In the data rows, zero lies at 4.5, halfway between 4 and 5.
Here are some points, each followed by its number:
[6 5 5 3 4 5 5 6 4 3 4 5 4 4 3 5 6 6 6 2 4 1 3 4 3 4] 0
[5 5 6 2 5 3 4 4 6 5 5 5 3 3 6 4 4 3 5 5 5 5 5 5 5 4] 1
[1 8 0 4 5 0 4 5 5 8 2 7 6 9 5 7 3 2 0 6 8 5 7 2 7 4] 2
[5 3 4 5 6 3 4 5 5 4 3 4 4 5 4 6 4 3 6 6 6 6 6 3 5 2] 3
[4 3 7 4 4 4 5 5 3 5 4 5 4 5 4 4 4 5 5 5 5 5 5 6 4 5] 4
[4 3 7 5 3 3 6 6 4 4 2 7 4 4 5 5 4 5 5 1 4 4 7 6 5 7] 5
[7 5 3 6 5 8 0 3 8 4 3 3 3 4 5 4 7 4 7 6 2 3 3 2 4 6] 6
[5 4 5 4 5 7 2 4 7 8 0 8 6 6 3 6 2 3 4 6 3 2 9 4 7 8] 7
[6 5 6 2 4 6 3 4 4 4 3 3 4 7 4 5 4 3 5 8 7 2 5 4 3 4] 8
[3 3 5 2 5 1 3 8 3 6 3 2 2 4 6 7 6 0 5 5 4 3 3 3 6 2] 9
[3 3 6 3 5 4 3 4 5 6 5 5 4 3 6 3 4 5 4 6 6 6 6 5 5 5] 10
[5 5 7 6 5 5 4 6 5 6 7 4 3 3 4 4 4 6 7 6 2 5 2 5 4 5] 11
[4 4 3 6 4 5 6 2 5 5 3 6 6 4 4 4 5 3 2 3 3 5 6 5 5 5] 12
[4 3 4 5 3 6 7 3 5 5 5 5 4 5 4 3 4 4 0 6 6 2 4 6 3 4] 13
[6 6 6 3 5 6 5 6 7 5 6 6 4 3 3 4 3 6 5 5 5 4 5 5 4 3] 14
[8 2 5 8 5 8 7 1 4 3 4 2 6 4 4 5 5 1 2 3 3 5 4 6 3 3] 15
[9 7 4 5 4 7 3 4 7 2 3 3 5 7 3 6 5 4 5 5 4 4 7 4 4 5] 16
[4 6 5 2 5 5 4 6 6 6 6 6 5 4 4 4 3 5 3 6 5 3 4 5 6 6] 17
[5 4 4 4 5 6 3 4 6 4 3 5 6 4 5 5 4 5 4 4 5 5 6 4 5 5] 18
[6 5 4 4 4 6 3 6 7 3 5 5 4 4 4 4 4 6 4 4 5 4 5 4 4 4] 19
[4 6 3 4 3 7 2 5 5 1 6 3 5 5 4 4 5 8 4 6 6 2 4 4 3 6] 20
[4 3 3 7 6 6 9 1 3 5 6 6 8 5 2 5 3 1 1 0 3 4 6 7 6 3] 21
[5 4 8 5 4 3 4 6 3 4 3 1 4 4 7 5 5 4 5 5 2 5 3 4 4 6] 22
[6 6 3 4 6 3 6 3 6 0 6 5 7 4 4 6 4 3 5 2 5 5 6 4 7 5] 23
[5 4 6 4 4 5 4 5 4 5 3 5 5 4 4 5 4 6 5 6 5 4 5 4 3 5] 24
[3 3 2 7 5 7 7 0 1 4 6 4 6 5 4 3 7 0 2 0 2 2 5 7 5 3] 25
[3 9 7 4 3 3 5 6 5 2 9 6 2 4 6 7 7 9 6 5 8 4 1 4 0 2] 26
[3 2 2 7 5 3 6 2 4 6 4 4 3 3 5 4 5 2 3 5 3 4 2 5 5 4] 27
[6 5 6 4 4 5 5 6 3 5 3 3 5 6 4 5 5 4 4 5 3 4 5 5 5 6] 28
[6 4 8 5 4 5 3 6 5 5 4 3 3 5 7 6 4 5 4 6 4 4 4 5 4 6] 29
[5 2 5 4 5 4 2 4 4 4 2 3 6 4 8 5 6 5 7 2 3 7 7 4 6 5] 30
[8 6 5 1 7 6 4 2 6 3 6 4 5 5 3 7 4 2 5 8 6 0 3 3 4 2] 31
[5 5 3 3 4 5 4 3 4 4 3 4 5 5 4 3 5 5 6 5 4 4 5 4 6 5] 32
[8 0 3 6 5 4 8 2 4 4 5 4 4 7 6 6 3 3 1 2 4 6 4 7 5 2] 33
[4 5 1 4 6 2 4 3 5 3 4 4 4 4 3 4 4 2 6 8 6 6 5 3 7 6] 34
[3 5 7 3 3 4 4 5 6 2 5 6 3 2 5 4 4 8 5 7 8 4 3 5 2 7] 35
[7 1 5 9 6 6 4 5 5 5 7 1 4 6 6 6 2 4 4 7 4 6 3 5 4 3] 36
[5 5 5 5 6 5 5 3 6 3 4 6 7 4 4 6 4 6 4 4 5 5 5 3 5 5] 37
[3 2 1 6 5 3 4 6 8 2 6 8 3 1 1 2 3 5 9 4 4 8 6 4 8 6] 38
[3 7 4 3 5 3 4 4 3 6 2 4 7 6 6 7 5 2 3 2 3 4 7 4 7 5] 39
[3 3 1 3 1 7 6 6 3 7 7 4 3 6 4 1 6 8 0 6 5 3 2 7 3 3] 40
[3 4 5 5 4 4 5 5 3 5 5 3 5 3 5 3 5 4 4 4 3 5 3 6 6 6] 41
[5 4 6 5 5 5 5 5 5 5 5 5 5 4 5 5 4 5 5 2 3 5 5 5 5 5] 42
[9 4 7 5 3 5 3 7 7 0 2 1 3 6 6 5 5 3 7 4 4 7 8 5 5 7] 43
[5 3 5 5 7 3 4 3 5 4 4 4 4 3 5 6 4 4 7 7 5 5 4 3 4 3] 44
[5 4 4 1 6 6 3 2 5 5 2 6 7 5 5 6 5 3 5 5 6 6 9 3 6 3] 45
[3 2 3 4 5 1 3 8 4 7 3 2 2 3 7 6 5 1 5 3 4 4 2 2 6 1] 46
[6 5 5 5 4 3 5 5 4 2 4 3 4 5 5 5 5 4 5 3 4 5 4 4 5 4] 47
[4 5 4 4 4 4 5 6 4 4 3 5 5 5 3 4 5 5 6 6 6 5 5 4 3 4] 48
[4 5 5 4 4 5 4 5 6 4 5 5 5 3 5 5 4 6 4 5 5 4 4 4 5 5] 49
[3 5 6 7 8 4 3 5 5 4 8 4 6 4 7 9 2 3 5 4 6 3 4 3 4 2] 50
[4 5 4 4 3 3 5 7 5 5 3 5 5 5 4 5 5 5 3 4 6 6 6 4 4 3] 51
[5 6 4 4 4 5 4 5 6 7 1 3 6 5 4 4 4 3 5 9 3 7 6 4 7 9] 52
[2 4 7 4 4 3 3 4 4 6 5 6 3 5 7 5 3 4 4 5 6 4 5 6 4 6] 53
[3 0 8 3 0 0 9 9 7 0 0 9 0 0 3 5 4 7 3 0 7 5 5 7 3 6] 54
[2 7 5 7 5 2 4 4 4 6 5 4 6 5 6 6 4 5 5 6 4 9 5 3 5 6] 55
[6 5 9 0 6 3 3 3 7 8 5 8 2 2 8 6 5 7 7 4 6 4 3 5 2 1] 56
[4 5 3 1 4 5 5 6 5 4 4 5 6 4 3 3 5 6 5 3 5 4 6 4 5 3] 57
[5 5 4 3 4 4 4 5 5 4 4 6 3 5 4 3 5 5 6 4 4 5 5 5 5 5] 58
[3 5 5 2 5 5 4 5 4 6 5 4 6 2 5 3 5 6 5 5 3 5 3 4 7 5] 59
[3 2 6 7 3 8 3 4 4 8 4 4 3 3 3 2 5 5 2 7 3 4 3 6 2 4] 60
[3 7 5 4 4 5 4 6 4 5 6 4 4 5 5 5 5 6 4 5 5 4 3 4 4 5] 61
[2 3 1 9 4 9 7 0 0 5 6 3 7 6 5 4 8 0 0 0 0 0 4 8 5 3] 62
[4 4 3 6 4 5 3 6 5 3 5 5 4 6 3 5 3 3 6 5 6 4 6 4 5 5] 63
[5 6 6 4 5 5 5 5 4 6 4 4 7 5 5 6 4 6 4 4 4 5 6 4 4 3] 64
[4 7 4 5 5 2 7 4 2 1 6 5 5 6 2 5 5 4 8 3 7 7 5 4 3 2] 65
[6 5 3 5 4 7 0 4 8 4 5 3 3 5 6 5 6 4 6 6 3 3 4 3 5 5] 66
[4 5 6 5 4 4 3 4 3 6 5 4 3 5 7 3 5 6 6 5 4 7 4 5 4 6] 67
[3 7 2 2 4 5 2 4 5 3 7 4 3 4 6 3 6 7 6 4 5 3 5 4 5 5] 68
[5 5 5 4 5 5 5 5 6 6 5 6 4 4 4 4 4 6 5 5 5 5 5 4 4 4] 69
[4 4 8 5 5 2 5 6 4 6 4 4 4 4 6 7 3 4 4 5 5 5 3 4 3 4] 70
[4 7 6 5 4 6 4 4 1 0 9 2 4 8 4 3 4 7 9 5 9 6 6 6 1 4] 71
[3 4 4 5 4 5 5 5 5 6 4 4 5 3 5 5 5 4 2 4 5 5 3 4 4 2] 72
[4 6 4 5 5 4 4 5 4 4 6 1 6 6 6 4 4 2 3 5 4 7 6 5 8 6] 73
[5 4 5 3 5 3 5 5 3 4 3 5 4 4 2 5 5 4 8 4 6 4 4 3 3 1] 74
[6 6 5 5 5 3 4 5 5 4 4 3 4 4 6 5 5 5 5 4 2 4 2 4 5 7] 75
[4 4 4 3 4 4 4 5 4 3 5 4 5 5 5 4 4 4 5 4 5 4 5 5 5 5] 76
[6 5 4 4 4 4 4 4 3 5 0 3 7 8 7 6 5 2 2 4 4 6 9 5 7 7] 77
[3 4 5 4 5 3 4 5 4 5 4 5 4 4 5 5 5 5 6 5 5 6 4 4 4 4] 78
[1 6 6 4 4 6 0 5 4 7 7 4 4 5 7 3 4 7 6 8 6 6 4 4 3 6] 79
[4 4 3 4 4 5 4 5 7 5 3 5 5 4 3 4 5 5 4 7 7 5 5 3 4 4] 80
[3 4 3 4 6 5 3 4 4 5 6 4 5 4 5 4 4 3 5 4 4 5 5 4 7 4] 81
[4 4 6 5 4 3 4 5 6 4 0 7 4 3 5 8 4 4 6 2 6 0 5 3 2 5] 82
[3 4 4 5 3 6 2 6 5 5 6 4 3 5 5 3 4 5 4 6 5 5 5 5 4 6] 83
[5 5 6 2 6 4 4 8 4 6 7 2 4 4 6 4 4 5 5 4 2 5 3 4 6 2] 84
[4 5 5 4 4 3 4 4 5 6 2 6 4 4 6 5 5 4 4 3 3 4 6 5 6 7] 85
[6 3 5 2 7 4 9 5 1 3 8 5 6 6 2 4 1 2 4 0 6 2 6 7 6 0] 86
[2 7 4 4 3 5 5 8 5 6 7 7 3 5 0 1 2 5 5 8 5 4 6 7 6 9] 87
[4 5 9 3 2 6 3 9 3 6 4 2 2 5 4 2 3 4 5 9 5 3 4 7 3 9] 88
[3 7 1 5 5 3 4 4 5 6 4 6 5 7 4 6 4 2 2 6 7 5 7 3 6 4] 89
[6 4 5 4 4 5 4 5 5 2 5 2 4 5 6 5 5 4 5 4 5 6 6 5 5 5] 90
[5 5 6 5 4 5 7 4 4 5 3 6 5 4 3 3 5 5 4 4 4 6 5 6 3 5] 91
[3 1 4 7 4 5 4 2 4 8 4 4 4 4 7 3 5 4 2 5 3 6 3 6 5 5] 92
[2 3 0 7 4 4 5 7 5 5 5 4 4 4 3 5 4 2 1 3 4 2 3 4 6 5] 93
[4 6 8 4 6 5 5 4 2 5 6 3 6 4 4 4 4 7 9 6 4 5 4 4 3 4] 94
[1 4 5 2 7 4 1 2 2 7 4 5 5 4 5 6 3 2 6 7 7 2 5 3 6 3] 95
[4 5 6 3 6 5 3 4 5 6 6 5 4 3 5 4 4 4 6 6 4 5 4 4 5 4] 96
[5 3 4 6 4 5 5 5 4 6 6 4 4 4 4 3 4 5 3 5 4 4 3 6 4 4] 97
[5 2 5 5 8 3 4 2 5 4 3 5 5 2 4 6 4 4 9 7 5 5 2 1 4 2] 98
[6 4 6 3 4 5 5 5 5 4 3 4 5 4 5 5 5 6 5 5 4 3 3 3 3 5] 99
[5 6 4 3 5 3 5 4 4 4 4 5 5 5 5 4 5 4 5 3 4 6 6 5 6 4] 100
[4 3 2 5 4 5 5 4 4 5 4 5 4 5 4 3 5 6 4 4 3 3 3 5 5 6] 101
[6 3 6 6 5 5 4 4 5 5 3 5 4 4 6 5 4 3 5 4 2 6 6 6 6 7] 102
[4 5 5 4 3 5 4 6 4 5 5 5 2 6 3 3 4 4 5 6 5 3 5 6 4 6] 103
[6 6 6 5 5 5 5 4 5 5 3 4 6 5 4 6 5 4 3 5 3 5 4 4 4 5] 104
[3 6 6 5 4 3 8 5 4 3 6 6 6 3 4 5 2 8 3 5 6 5 3 5 4 7] 105
[8 7 5 5 4 7 3 5 6 3 4 4 5 7 4 5 4 4 4 5 4 4 6 4 4 6] 106
[6 5 4 5 5 5 4 5 6 4 4 4 5 5 4 5 4 4 4 5 4 4 6 4 4 4] 107
[6 6 3 3 4 5 5 6 5 6 3 2 5 4 3 2 5 5 5 8 1 6 7 4 8 8] 108
[7 7 4 2 3 6 5 5 5 6 4 5 4 7 3 5 5 6 3 5 5 2 4 4 2 3] 109
[5 5 4 5 5 6 5 3 5 5 7 5 5 4 4 4 4 3 4 4 5 5 6 5 4 3] 110
[3 6 4 3 3 4 5 9 4 4 5 6 5 5 4 4 4 5 5 2 4 6 8 5 6 6] 111
[5 5 4 4 4 5 4 5 5 5 3 4 5 5 4 4 5 4 4 6 4 5 6 4 5 6] 112
[5 7 5 5 5 3 6 6 6 6 5 6 4 4 4 6 4 3 3 4 3 5 4 4 6 5] 113
[5 4 4 6 4 6 5 4 4 5 5 5 4 4 3 4 4 4 4 5 4 4 3 5 4 5] 114
[4 0 4 9 3 7 7 2 1 0 6 2 3 2 3 2 5 1 2 2 3 2 1 8 2 5] 115
[7 2 6 6 4 7 5 7 4 2 5 2 0 1 1 1 5 4 9 6 2 0 1 6 2 5] 116
Which point above is nearest to each new point by angle? Its number follows each.
[4 4 4 4 3 6 3 5 5 3 4 4 4 5 5 4 5 6 4 5 5 3 6 5 5 7] 20
[8 3 5 9 5 9 8 1 4 3 4 2 8 4 3 4 6 2 2 3 3 6 5 6 2 2] 15
[4 4 4 6 5 6 7 3 4 4 5 5 7 5 3 5 4 2 2 2 4 4 5 5 5 4] 21
[5 5 4 6 4 5 6 4 5 5 5 5 4 4 4 4 4 4 3 5 4 4 3 5 4 5] 114
[5 6 4 2 4 5 4 5 3 4 4 4 6 8 5 6 5 3 3 1 5 2 7 4 5 2] 39
[5 6 5 4 3 3 1 5 5 2 7 2 1 6 9 4 7 4 7 1 5 8 5 5 5 4] 90
[4 6 6 2 3 7 1 6 4 7 3 1 7 4 7 2 7 9 5 8 4 9 7 3 5 5] 79
[4 4 4 1 1 5 2 7 5 5 2 6 1 5 4 1 6 5 5 7 6 2 5 5 4 7] 103
[6 5 6 7 5 3 6 5 7 3 6 6 5 3 6 6 2 7 5 0 3 4 6 5 5 7] 42
[5 6 2 3 4 5 8 1 5 5 5 7 5 6 1 0 4 0 2 6 9 8 9 8 5 2] 110
[6 4 5 2 5 6 4 5 5 5 2 3 7 5 6 7 5 4 3 3 4 2 5 2 4 1] 64
[6 5 4 5 6 5 5 5 5 4 4 4 5 4 4 5 5 4 7 3 3 2 4 3 5 5] 0
[4 7 4 3 3 5 3 5 7 4 4 5 6 5 6 6 5 8 2 4 5 4 5 3 5 6] 49
[5 7 5 6 6 3 6 5 8 8 8 8 3 4 4 4 1 3 4 5 3 6 5 6 7 5] 113
[4 4 4 4 4 6 3 7 4 5 4 4 5 5 4 5 5 6 6 3 4 3 4 3 4 4] 0
[4 4 5 4 5 5 4 5 5 4 5 5 5 4 5 5 4 5 5 5 5 4 4 4 5 4] 49
[4 6 4 5 5 4 4 5 5 5 6 3 5 6 6 5 4 3 3 5 4 7 6 5 7 5] 73
[3 4 6 3 5 3 4 4 5 1 6 4 4 2 6 5 3 5 5 8 8 4 3 5 4 6] 35
[4 5 8 2 5 2 7 5 0 3 4 5 3 5 3 4 6 3 9 1 5 3 3 5 2 2] 74
[4 9 3 3 3 7 4 8 0 5 2 2 8 9 0 5 5 6 5 9 7 3 5 2 2 4] 48
[4 5 1 3 6 1 6 3 4 3 3 5 4 4 2 5 5 1 7 5 5 3 3 2 6 3] 34
[6 6 4 2 6 6 3 2 7 2 5 4 5 3 4 6 4 2 4 7 7 0 3 2 5 3] 31
[3 2 7 2 6 4 3 2 0 5 1 3 7 5 7 5 5 4 7 3 4 4 7 4 6 5] 30
[7 3 4 3 5 7 4 5 3 3 2 2 9 7 4 4 3 2 4 3 4 5 9 5 7 5] 77
[6 4 5 3 6 2 5 6 3 5 1 7 2 4 0 6 6 6 9 5 6 4 3 0 1 0] 74
[5 3 5 5 3 5 6 8 3 4 3 3 4 6 3 6 4 3 3 5 5 3 4 5 4 5] 28
[4 5 4 3 4 6 4 6 4 5 5 5 4 4 4 4 4 5 4 5 4 2 5 5 6 6] 17
[6 5 6 4 5 4 4 4 3 3 4 3 4 5 5 5 5 3 6 3 3 5 5 4 5 4] 47
[5 4 4 5 5 5 1 5 8 4 5 4 4 4 6 5 3 3 4 6 5 4 6 4 6 6] 66
[3 0 5 9 4 6 8 2 0 2 6 2 4 3 3 3 5 2 3 2 3 1 0 7 2 5] 115
[3 3 8 0 1 1 6 9 1 2 7 0 0 1 9 1 9 4 5 0 0 2 4 9 7 9] 41
[5 5 4 4 4 5 4 5 6 4 5 5 4 4 4 4 5 5 4 4 5 4 5 4 4 4] 19
[5 5 5 4 5 4 3 6 6 5 6 3 4 4 6 5 4 4 5 5 4 5 4 4 6 4] 84
[5 2 4 6 4 6 5 5 4 6 6 4 3 4 5 3 4 5 3 5 4 3 2 6 4 4] 97
[2 6 5 7 5 2 3 5 4 6 4 4 6 4 6 6 5 5 5 6 4 8 4 3 5 7] 55
[4 6 4 5 4 4 3 5 3 5 5 6 3 6 4 4 5 4 6 3 4 5 5 5 4 4] 58
[3 4 4 4 3 6 3 7 4 7 6 7 1 5 3 2 5 5 5 5 4 3 5 6 4 4] 103
[4 5 5 3 4 5 4 6 6 6 6 5 5 4 5 4 3 5 3 5 5 4 5 5 6 5] 17
[5 4 5 0 7 3 5 1 6 3 3 6 7 2 6 7 4 4 3 3 6 4 7 3 7 3] 45
[3 6 6 4 4 3 4 5 5 6 6 6 3 5 6 5 4 4 4 5 6 4 5 6 4 5] 53
[7 3 4 7 5 6 6 2 4 5 4 5 6 5 4 6 5 6 4 2 2 3 3 4 3 4] 15
[4 3 3 6 4 4 6 5 3 6 5 5 5 4 3 3 5 7 4 4 2 5 3 5 5 6] 101
[5 5 4 2 4 4 5 7 4 2 7 3 4 4 5 4 4 5 5 3 4 3 2 5 6 6] 76
[5 4 6 4 6 1 5 4 3 4 2 6 1 6 3 6 4 1 9 5 6 3 4 5 3 3] 74
[6 4 4 3 2 4 6 9 3 2 2 2 4 5 2 4 5 4 5 7 6 7 5 5 4 4] 48
[6 4 3 0 7 8 3 1 5 3 2 6 9 4 6 7 6 5 7 2 5 2 9 3 6 2] 45
[5 4 6 4 5 5 4 6 2 4 4 3 5 6 7 5 5 5 6 1 3 6 6 5 5 4] 30
[5 5 6 7 5 5 5 7 4 6 7 4 2 3 2 3 4 6 7 7 1 6 2 5 4 5] 11
[5 8 5 5 5 1 8 4 1 0 6 5 5 7 2 5 5 4 9 3 7 8 6 4 2 2] 65
[5 5 4 4 5 4 6 4 4 1 5 4 6 5 4 4 4 5 6 2 5 5 6 5 5 6] 23
[3 6 3 3 4 4 5 6 4 4 3 3 6 5 3 5 5 5 4 6 6 5 4 2 4 4] 48
[6 3 2 6 3 6 5 4 4 4 4 5 4 6 3 3 5 7 4 3 2 3 4 5 5 6] 101
[3 3 7 4 3 4 2 5 5 8 0 7 6 5 7 7 4 4 2 3 4 3 7 5 6 9] 85
[7 6 6 3 5 3 6 4 3 4 3 5 5 5 5 5 6 5 6 2 3 6 6 5 4 4] 100
[6 1 3 9 2 9 4 0 8 8 2 7 3 1 3 0 8 8 5 4 1 7 2 5 1 4] 60
[3 5 4 2 3 4 4 6 3 6 5 6 2 5 4 2 6 6 6 4 4 4 4 5 4 4] 58
[3 5 5 5 4 5 7 4 5 8 4 4 6 3 5 6 5 3 0 5 6 6 2 4 2 1] 72
[5 7 5 4 3 5 4 7 6 5 6 3 3 4 5 4 5 7 4 6 4 5 2 4 3 5] 61
[6 4 5 5 4 5 5 6 5 4 5 4 3 4 3 3 4 5 6 6 4 3 3 5 4 5] 116
[5 7 2 5 5 3 5 6 6 5 5 5 4 4 3 6 5 4 5 4 3 4 3 2 5 4] 113
[2 8 3 5 7 0 8 6 0 5 6 3 5 4 3 5 6 2 8 4 3 8 1 3 6 4] 65
[5 5 4 5 4 5 4 5 4 3 2 4 5 7 2 6 4 3 5 7 6 3 5 3 4 5] 8
[5 5 8 8 5 5 5 8 5 7 8 4 1 1 2 2 4 6 9 7 0 6 0 5 3 5] 11
[5 5 4 4 5 4 4 5 5 5 3 4 5 5 5 5 4 4 4 6 4 5 5 4 6 6] 52
[4 6 6 6 4 3 8 6 4 3 6 5 6 4 3 6 2 6 3 5 6 4 4 5 3 5] 105
[5 2 2 4 4 5 5 2 4 5 4 5 5 6 6 3 5 5 2 4 5 6 6 6 5 3] 33
[5 5 4 5 4 5 3 6 7 3 5 5 4 4 4 4 4 6 4 4 5 4 5 4 4 4] 19
[3 2 3 9 4 4 4 5 4 7 6 5 3 6 6 5 4 5 3 4 3 6 4 5 5 6] 92
[3 6 5 4 5 4 4 5 3 6 6 4 4 5 5 6 4 4 4 5 4 3 3 4 4 4] 61
[2 0 0 6 2 6 2 4 5 9 5 4 2 7 5 1 4 7 0 7 5 2 2 5 5 2] 40
[2 3 6 6 1 3 2 9 6 4 5 6 2 5 5 4 4 8 5 4 9 9 8 5 3 3] 51
[6 5 3 5 3 5 3 5 8 4 4 6 4 5 5 5 4 5 2 4 5 3 6 4 4 5] 19
[4 4 3 4 6 4 2 5 7 5 5 6 3 4 4 6 4 2 5 5 6 4 5 3 5 2] 3
[4 4 3 4 5 7 3 4 8 4 3 6 8 4 5 7 4 6 4 4 5 5 9 3 6 5] 18
[1 9 7 6 4 1 6 5 5 5 7 9 2 4 3 5 2 5 3 4 5 2 2 6 4 9] 105
[6 6 5 5 6 6 5 5 4 4 4 3 8 6 4 5 3 5 5 4 4 6 7 3 5 4] 64
[5 5 4 5 4 5 3 3 3 0 6 4 3 7 4 3 5 4 6 5 8 5 6 5 3 4] 71
[6 9 3 3 0 3 7 6 5 5 4 9 2 6 0 0 8 8 8 4 4 8 7 6 3 8] 58
[6 5 5 3 4 4 5 5 4 2 4 4 4 4 4 4 5 5 6 4 4 3 4 4 4 5] 0
[4 2 1 6 3 6 4 4 4 9 5 4 3 8 6 4 5 7 0 6 4 3 2 5 4 4] 40
[4 0 3 4 2 9 8 1 5 6 4 5 4 4 1 0 4 2 0 8 9 0 3 9 1 2] 13
[4 0 4 9 3 6 9 2 0 0 6 3 5 2 2 3 6 0 2 2 2 3 1 9 4 6] 115
[1 1 4 6 6 0 1 5 4 4 3 3 3 2 8 4 5 3 9 7 4 9 5 3 7 7] 78
[8 0 5 9 6 6 3 5 4 5 7 0 3 7 7 6 1 3 3 7 4 7 2 6 3 2] 36
[2 3 3 4 5 2 6 8 5 3 5 5 4 3 2 5 2 3 4 5 6 3 5 4 7 5] 93
[4 5 5 3 4 4 4 6 3 1 5 4 5 4 5 5 5 4 5 3 7 4 5 6 5 4] 76
[4 5 4 3 4 4 5 5 4 2 5 3 5 5 5 4 5 4 4 4 6 4 5 5 4 4] 76
[4 4 7 4 4 4 5 4 4 5 4 5 4 5 5 4 4 5 5 5 5 5 5 5 4 5] 4
[4 5 4 3 4 6 2 5 5 3 6 4 4 5 6 3 5 6 6 4 5 4 5 5 5 5] 68
[4 4 2 6 5 5 6 1 5 6 3 7 7 4 4 4 5 3 2 1 2 6 7 5 6 5] 12
[4 5 5 3 3 6 4 7 5 2 5 4 5 4 4 4 3 7 4 5 5 1 4 5 4 8] 20
[5 5 5 4 4 3 4 5 4 5 2 3 3 5 5 5 6 4 6 6 4 5 3 4 4 5] 22
[5 6 5 3 4 5 5 5 4 2 4 4 4 4 4 4 6 5 6 4 4 4 4 4 4 4] 0
[5 8 5 6 5 5 4 7 3 7 7 2 4 6 4 4 6 7 7 5 0 5 2 3 3 4] 11
[5 4 5 5 4 3 4 6 7 4 4 6 2 4 2 4 4 3 5 5 5 5 6 5 5 5] 38
[3 0 2 6 2 4 9 6 0 7 5 5 4 4 1 0 5 9 4 3 0 5 1 7 6 9] 101
[4 4 5 4 5 5 3 6 6 5 6 3 4 3 6 4 4 5 5 4 4 5 5 4 6 4] 84
[5 5 6 2 4 5 3 4 3 4 3 4 4 6 4 5 5 4 5 7 6 2 4 4 3 4] 8
[3 6 5 2 5 3 5 3 3 3 3 3 7 3 8 7 6 6 3 2 4 4 4 3 5 6] 39
[5 3 6 5 5 4 4 5 5 5 3 5 4 3 6 5 4 3 5 4 3 5 5 5 6 6] 102
[6 6 3 4 4 3 5 3 5 0 5 4 5 5 3 4 5 5 7 2 4 5 6 4 6 7] 23
[2 4 5 3 4 6 4 5 4 5 5 3 6 4 6 4 5 4 2 5 6 4 4 5 4 4] 72
[4 5 4 4 4 4 5 6 4 5 5 5 5 5 4 4 4 5 4 3 3 6 6 5 6 6] 111
[4 6 7 5 5 4 4 5 3 0 9 3 3 6 5 5 4 5 7 5 7 4 3 6 3 5] 71
[4 5 1 1 4 5 3 4 3 4 2 5 5 6 2 2 7 4 7 5 4 3 6 3 7 5] 32
[6 6 3 0 8 8 0 0 6 4 1 6 9 5 6 8 6 4 5 1 6 0 9 0 7 0] 45
[4 5 4 2 5 4 7 5 3 4 6 6 5 5 3 5 4 3 4 2 6 3 6 5 5 2] 86
[4 2 5 6 3 7 8 4 6 5 2 6 8 2 4 5 5 6 0 2 3 5 6 5 4 5] 12
[5 6 6 5 5 3 5 4 5 3 7 5 3 4 5 4 4 5 5 4 5 6 4 5 4 4] 26
[4 5 6 7 5 4 7 5 5 4 6 6 6 4 4 7 2 6 3 4 6 4 4 5 3 4] 105
[5 3 4 6 5 9 3 0 7 4 3 5 7 2 5 5 5 5 4 4 6 4 4 4 2 4] 18
[7 5 6 1 4 6 5 6 4 4 2 3 6 4 5 6 6 8 5 5 3 1 1 3 3 4] 99
[4 7 0 0 4 7 4 8 6 2 7 6 7 5 1 2 5 7 6 4 7 4 9 4 7 3] 57
[6 0 4 7 4 7 5 4 4 7 7 4 2 5 5 2 4 7 1 5 2 3 1 7 4 4] 97
[5 6 4 5 5 3 6 4 4 3 5 5 5 5 4 5 5 4 6 4 6 5 4 4 4 4] 65
[6 4 6 2 5 4 5 7 5 5 2 4 6 5 6 6 4 3 4 5 4 6 7 5 6 5] 77
[4 5 5 5 6 4 3 3 4 4 5 4 4 4 6 5 5 4 7 4 3 3 2 4 5 6] 75
[5 4 5 3 5 5 4 3 5 5 3 5 6 4 5 5 4 4 5 5 5 5 7 4 5 4] 45
[3 1 4 5 4 5 8 0 4 6 0 7 7 2 4 3 5 3 1 4 3 6 7 6 5 7] 12
[2 2 7 3 5 2 4 4 5 4 5 8 0 0 4 3 4 7 9 5 5 1 1 5 3 6] 35
[4 6 5 4 4 4 5 6 3 4 7 4 4 6 4 4 4 3 5 6 6 6 6 6 4 4] 71
[6 2 7 6 5 3 5 4 6 5 2 5 4 3 6 5 3 2 6 4 2 6 6 5 7 7] 102
[5 6 6 5 5 3 6 7 6 6 5 6 5 4 5 7 3 5 3 4 3 5 3 4 6 6] 113
[5 4 4 6 4 4 5 8 6 2 5 3 6 5 4 7 4 5 3 3 7 7 6 3 4 2] 51
[2 3 1 7 4 5 9 0 5 8 1 9 7 3 4 4 7 1 0 1 1 6 9 6 6 5] 12
[4 6 5 4 3 4 4 6 5 4 6 5 2 5 4 3 5 5 4 4 6 4 4 6 4 5] 103
[7 2 6 4 3 6 4 7 5 2 5 5 0 3 1 2 4 5 8 6 4 1 2 6 2 5] 116
[5 6 4 3 3 7 3 5 5 2 5 4 5 5 4 4 5 6 4 5 5 2 4 4 4 5] 20
[4 3 7 4 3 5 5 5 3 6 3 6 3 6 4 4 4 5 5 6 6 5 6 6 2 5] 4
[4 4 4 6 5 5 6 3 4 4 5 5 6 5 3 5 4 3 3 3 4 4 5 5 5 4] 21
[4 2 0 5 4 2 2 8 3 5 3 2 2 6 5 3 7 4 9 2 4 6 3 2 6 2] 46
[5 5 5 5 4 6 4 4 3 3 4 4 5 6 3 4 4 6 6 6 5 4 5 4 3 5] 71
[4 6 4 4 5 3 6 4 3 5 4 5 5 5 4 4 5 4 5 3 4 6 6 4 5 4] 100
[4 3 9 6 6 0 5 9 2 8 0 3 3 3 7 9 3 3 4 8 4 6 2 3 2 3] 70
[4 0 3 8 3 6 9 3 1 0 6 3 4 3 2 2 4 3 3 1 5 1 0 8 3 5] 115
[6 4 3 5 5 3 4 3 4 2 1 4 5 5 3 5 6 3 8 5 6 7 6 2 4 3] 3
[5 4 4 5 4 4 4 7 6 3 6 4 4 4 5 6 5 5 6 2 4 5 4 3 5 3] 47
[5 4 6 5 5 4 4 6 3 4 3 2 4 5 5 5 5 4 5 5 3 5 4 4 5 5] 22
[4 4 7 4 3 5 4 7 3 4 4 4 3 5 4 4 4 6 4 8 5 4 4 5 3 7] 88
[7 6 4 1 4 6 4 5 4 4 3 4 6 7 5 6 6 4 3 2 4 2 6 4 4 1] 109
[3 4 6 3 5 3 5 4 5 6 5 6 3 3 5 5 3 4 4 6 6 3 4 5 5 5] 53
[5 5 6 5 5 3 6 6 5 4 7 5 3 3 4 4 3 4 6 4 3 5 3 6 6 6] 11
